In the rows, 128 means zero.
Turns, then the turns between two rows, first turn first; the first pair answered:
turn E:
[115 102 139 108 123 115 139 124 126 116 131 138 140 159 114 148 130 123
 125 126 111 114 150 133 122 137 109 140] -> [108 106 145 113 128 117 137 127 130 130 123 142 133 142 133 147 107 123
 119 119 106 116 147 134 123 136 107 134]
[153 105 141 112 160 136 100 133 128 125 143 142 150  90 181 131 136 102
 115 152 108 126 135 153 115 100 141 107] -> [162 107 134 116 157 140 104 127 131 115 145 134 153  90 175 128 147 109
 133 155 105 131 131 149 119 103 145 114]
[137 103 147 129 125 102 162 116 120 141 107 107 140 126 125 126  92 143
 100 116 106 139 123 117 118 139 129 155] -> [126 112 153 130 130 100 144 118 129 147 108 105 135 110 134 122  78 142
  97 105 112 141 121 120 119 136 137 150]
[167 128 134 129 127 117 112 133 112 104 136  76 129 145 124 119 168 150
 140 135 158 139 111 125 136 118 156 129] -> [157 119 132 125 122 118 132 128 102  99 136  72 137 178 113 127 157 154
 133 138 142 130 119 120 125 128 145 139]
turn Z:
[136 150 117 123 151 151  81 109 129 151 111 107 127 144 148  90 116  79
  90 138 154 134 142 110 142 110 127 133] -> [146 143 102 119 151 155  87 100 130 140 112 115 129 154 131  91 144  70
  98 147 154 135 142  99 139 108 127 135]
[ 42  85  93 112 144 173  97 142 152 216 104 199 106 114 127 108  86 109
 135 146 139  84 127 112 137 141 129 100] -> [ 83  57  62 108 127 183 151 114 126 172 125 161 131 187  69 124 170 119
 154 169 116  86 122  83 119 149 127 136]
[ 87 116 119 114 142 127 141 118 133 135 114 180 123 118 138 140 103 102
 119 123 114 113 134 129 120 118 114 112] -> [106 102 100 117 137 138 161 110 118 111 123 166 135 156 108 149 141 109
 124 128 104 108 135 117 110 121 111 127]
[133 135 144 141 100 137 110 164 100 112 150 118 120 110 147  89 111 127
 120 127 184 153  98 134 139  98 143 149] -> [120 140 123 131 125 149 105 155 113 117 145 146 100  97 140  90 120 100
 139 135 180 150  92 140 140  96 141 132]
turn D:
[132 132 120 129 145 125 118 129 135 137 125 129 114 122 136 121 141 114
 128 125 134 128 124 123 136 124 134 124] -> [136 132 116 126 140 124 127 125 129 127 123 124 124 139 124 123 152 122
 129 128 129 127 119 116 140 126 131 135]
[105 138 167 130 123 143 114 154 123 166 103 164 112 107 166 124  65 142
  84 144 127 117 128 146 101 113 122 118] -> [178 154 169 153 108 135  86 148 115 136 147 124 117  94 153 100 145 157
 120 134 178 137  98 145 130  92 157 114]
[157 154 146 150 124  94  71 131 139 132 137  98 128  91 146 106 113 124
 111 110 166 148 122 143 140 120 158 131] -> [171 125 118 143 114 107 124 118 116 101 145  71 151 161 101 121 173 135
 113 131 136 139 134 121 117 125 151 169]
[141 139  94 144 137 144 110 134 114 103 159 149 117 128 100 129 182 117
 155 137 144 119 105 132 144 122 127 118] -> [102 127  89 128 146 147 137 134 115 109 148 165 122 155  94 148 158 112
 135 157 105 101 128 121 122 141 107 123]
Pairs:
Each pair is 2 to 3 turns apart.
[153 131 140 139 128 150 134 123 111 113 155 107 128 166 107 151 167 139
 137 112 139 140 103 112 138 127 138 141] -> [154 143 143 144 135 143 119 122 118 111 159 112 128 148 113 146 168 136
 142 111 153 146 102 115 142 121 146 138]	Z, Z, D
[102 112 100  93 143 164 161 109 118 148 137 147 123 138 105 129 174 113
 136 151  95 125 138 118 120 129 108 132] -> [ 85 133 135  96 143 148 128 130 133 173 116 163 115  92 146 118 100 106
 126 135 108 121 137 140 129 133 112 113]	Z, Z, Z
[132 118 117 133 134 151 146 121 113 118 130 133 126 153 117 130 156 124
 136 138 113 126 139 110 119 135 123 136] -> [140 133 113 140 146 149 124 121 128 122 131 136 117 124 126 121 161 118
 149 137 134 135 126 123 136 124 132 129]	D, D, Z
[158 133  62 124 133 128 134 129 145 117 157 111 121 125 102 136 174 126
 145 142 138 155 138 124 159 125 131 124] -> [148 144 122 130 114 100 106 149 151 142 142 100 124  95 151 124  94 143
 117 116 154 160 140 141 170 131 140 127]	Z, Z
[111 103 166 112 127 135 115 147 116 144 129 122 108 121 165 135  88 141
 158 151 166 138 163 130 117 105 115 116] -> [118 102 169 115 113 129 122 148 103 138 137 103 112 135 165 130  95 154
 153 150 160 141 166 125 115 109 115 132]	D, D, Z
[ 88 117 130 119 128 125 140 130 135 149 115 147 125 130 136 146  82 132
 106 129 100 112 143 125  98 148 121 125] -> [166 123 122 137 116 118 121 117 129 115 159 102 129 124 110 126 172 140
 139 128 148 139 113 126 126 126 152 135]	D, D
[130 143 107 176 117 144 139 120 175 188 104 117 144  93 145 149 121 105
 129 149 145 136 131 126  98 121 111  84] -> [155 139 133 181  97 120 149 122 158 180 100  85 161 107 143 145 114 130
 115 138 146 135 139 122  96 123 120 106]	Z, Z, Z
[137 131 153 118  91 102 131 135  73  96 149  89 148 168 100 126 139 134
 147 145 137 144 133 121 115 127 135 142] -> [132 152 130 114 123 123  93 128  95 104 152 122 113 131 107 115 170 103
 177 145 161 151 112 131 132 104 141 109]	Z, Z, D
[152 106 136 116  96 118 177 132 108 104 141  84 155 187 101 130 134 156
 105 132 104 127 145 128 136 127 129 163] -> [175 113 157 122  88 106 161 135 110 108 146  71 156 167 118 117 122 161
 111 116 124 129 143 135 146 121 145 163]	Z, D, D
[ 88 128 107 133 145 153 128 111 141 133 118 152 116 148 119 125 129 112
 143 145 106 115 138 131 125 121 120 139] -> [131 148 139 149 129 130  90 122 145 135 128 125 109 115 142 104 129 132
 143 124 151 128 121 136 151 110 144 130]	Z, D, D
[ 97 127 109 112 142 139 137 121 137 145 118 164 116 129 130 138 111 111
 134 139 109 112 133 123 120 129 117 115] -> [110 123 139 125 109 114 145 130 123 140 118 126 142 140 144 137  84 150
 109 126 112 118 140 121 111 133 123 147]	Z, Z, E
[112 114  89 127 149 151 144 111 124 116 140 137 109 148 106 138 176 115
 146 144 114 131 116 116 118 126 126 132] -> [146 127 156 139 106 107 118 136 116 121 138  88 138 116 149 122 125 159
 114 114 145 146 120 131 144 117 155 152]	Z, Z, D
[141 158 142 137 114 127  77 146 141 128 135 141 102  77 182 117 100 128
 141 127 157 126 116 129 139 123 137 114] -> [122 119 146 121  96 121 152 141 118 126 117 117 138 149 149 145  75 153
 106 138 102 109 159 103  97 143 106 158]	D, D, Z
[165 140  90 154 152  88  46 131 137 128 147  97 122  66 142  81 174 127
 176  93 180 119 102 126 145  81 154  95] -> [189 125  96 152 129  77  67 127 122 115 155  59 145  99 132  90 184 150
 167  91 178 129 116 111 138  89 155 126]	Z, Z
[144 137  91 131 150 146 167  97 108 105 137 114 129 149 102 130 179 136
 133 157 115 103 100 135 140 133 122 114] -> [168 146 137 145 124 109 140 117 106 119 144  82 145 117 136 113 137 162
 121 125 157 119  99 148 156 129 139 123]	Z, Z, D
[ 57 100  56 101 153 183 189 120 109 107 115 153 112 179  98 158 130 114
 133 178  75  92 127 111  93 138  82 114] -> [189 130  86 140 116 152 109 125 112  65 182  73 116 121 113 115 216 145
 169 143 187 151  76 128 157 105 147 105]	D, D, Z
[156 132 191 144 109 102  91 133 117 137 139 103 127 107 175 110  72 150
 117 108 166 133 134 143 142 132 137 122] -> [188  99 158 138  98 119 142 109  94 100 154  73 152 171 115 126 149 163
 125 130 140 128 144 121 119 135 138 153]	E, D
[ 74 147  97  89 147 142 117 127 144 153 101 154 120  89 130 134 121 133
 120 128 115 115 142 135 111  97 103 101] -> [103 126 126  91 106 113 157 130 122 138 104  93 159 131 119 138 108 178
  90 128 112 122 158 127  97 108 112 143]	Z, Z, E
[171 131 171 146  94 100 136 145 144 105 124  82 150 120 135 114 119 146
 113 112 160 130 114 107 125 113 150 141] -> [145 138 173 141 105 101 123 155 149 122 118  97 141 105 156 113  90 135
 106 107 163 133 123 119 122 111 144 129]	D, D, D
[101 136 133 133  92 129 155 114 130 158  98 119 123 149 141 157  79 105
 116 147 103 151 153 145 114 112  65 136] -> [173 147 131 151  80 119 129 111 130 122 135  80 132 132 131 137 155 112
 149 140 152 175 119 147 146  94 104 139]	D, D
[151 119 103  96 128 149  74 123 135 110 139 117 144  93 136 122 157 161
 166 129 160 150 110 143 185 124 167 122] -> [102 122 140  87 125 137  82 139 141 141 110 144 154  88 166 134  62 165
 130 122 132 134 132 148 165 136 144 131]	D, Z, Z
[140 124 112 154 105 114 132 101  99 131 157 115 149 176  99 130 186 133
 149 177 140 109 102 133 118 171 132 108] -> [104 129  94 150 139 135 109 102 111 148 150 158 124 148 111 133 170 103
 156 182 138 108 105 138 124 167 121  72]	D, D, Z
[179 121  96 163 151 150  73 131 128 134 138 136 120  84 121 113 177 103
 166 121 157 139 103 129 159 103 157 113] -> [141 121 155 156 119 112  97 148 121 173  93 126 143  80 168 122  45 135
 101 100 130 128 139 139 142 128 147 133]	D, Z, Z
[144 136 142 135 138 114  93 126 148 134 129 127 128 108 137 116 122 133
 125 122 155 135 117 130 146 113 140 103] -> [115 130 138 128 147 123 110 133 155 150 116 151 125 120 142 124  84 128
 116 122 130 118 138 134 136 126 120 105]	D, D, D
[ 85 100 140 126 113 124 157 140 120 172 129 160 139 178 124 145  68 138
 101 121  77 112 157 122  80 144 132 153] -> [ 75 122 141 137 140 124 111 149 150 189 130 191 110 124 157 132  51 114
 115 116  97 115 147 137  99 137 133 118]	Z, E
[ 76 119 158 110 148 117 129 109 136 175 101 160  93 111 151 139  59 114
 117 121 116 102 132 150 113 133 109 109] -> [170 100 131 119 115 128 154  85 105 104 155  93 126 164  93 133 197 143
 149 134 137 132 102 120 122 120 142 145]	D, D
[175  92 143 133  79 105 151 109 117  72 152 122 180 170  83 130 199 159
  93 158  95 186 153 103 106 134 114 175] -> [ 70  96 126 108 135 138 149 110 137 113 108 213 140 149 101 145 122 114
  82 174  43 152 173 119  88 153  78 139]	D, Z, Z
[109 154 166 133 137 108  84 163 150 186 127 127 107  70 185 107  98 170
 130 131 154 103 137 135 123 116 159 105] -> [165 153 164 142 118 108  83 150 141 155 154  91 123  83 161  99 160 184
 147 127 170 119 124 128 131 110 175 124]	D, Z
[136 164 124 143 153 118 130 112 140 146 168 121  82 126  91 117 192 143
 143 126 149 165  94 104 158 144 121  85] -> [110 174 131 142 161 115 112 119 151 166 149 143  66  97 113 113 146 137
 134 119 154 166  98 114 162 148 121  70]	D, D, D
[ 80 136 150 127 138 120 124 143 151 153  97 143 123 121 165 140  43 117
 103 111 114 115 147 137 129 138 108 119] -> [171 117 115 133 111 126 150 114 114  86 149  74 150 171  99 134 187 143
 135 119 141 136 124 112 136 124 136 146]	D, D
[100 102  89 118 178 138 170  82 145 140 148 183 120 189 109 132 157  84
 152 155  76 103 162  91 126 135 102 136] -> [122  88 114 121 137 109 198  84 131 132 153 138 150 218 114 133 123 123
 125 145  69 106 182  79 116 138 105 171]	E, Z
[168 125 104 133 135 135 107 114 124 101 155 112 119 138 104 122 212 121
 150 134 145 144 112 113 135 120 134 126] -> [131  99 110 120 123 139 167 108 112 112 135 114 139 185  93 149 165 130
 115 141 102 118 145 106 100 142 109 148]	E, E
[125 126 161 142 123 114 103 148 143 142 126 126 118  87 157 120  75 135
 123 107 148 134 126 145 140 123 134 128] -> [117 106  87 127 156 158 144 117 137 119 133 150 109 132 102 144 159 109
 151 144 113 119 131 126 125 125 116 121]	Z, D, D
[130 142 121 128 154 142 173 106 116 111 130 135 121 143  96 123 137 147
 127 168 105 114 158 112  92 107 136 126] -> [124 143 146 127 149 135 176 114 112 128 125 132 125 136 111 119 103 157
 110 156 104 112 166 112  89 114 126 131]	E, Z
[155 142  94 129 129 144 162 124 135 121 108 130 131 169 119 108 182 120
 134 170 105 135 113 118 103 130 114 126] -> [121 154 138 131 118 115 145 146 145 150  80 140 128 138 170 107  75 136
  91 152 104 125 135 130 103 140 112 122]	E, Z, Z
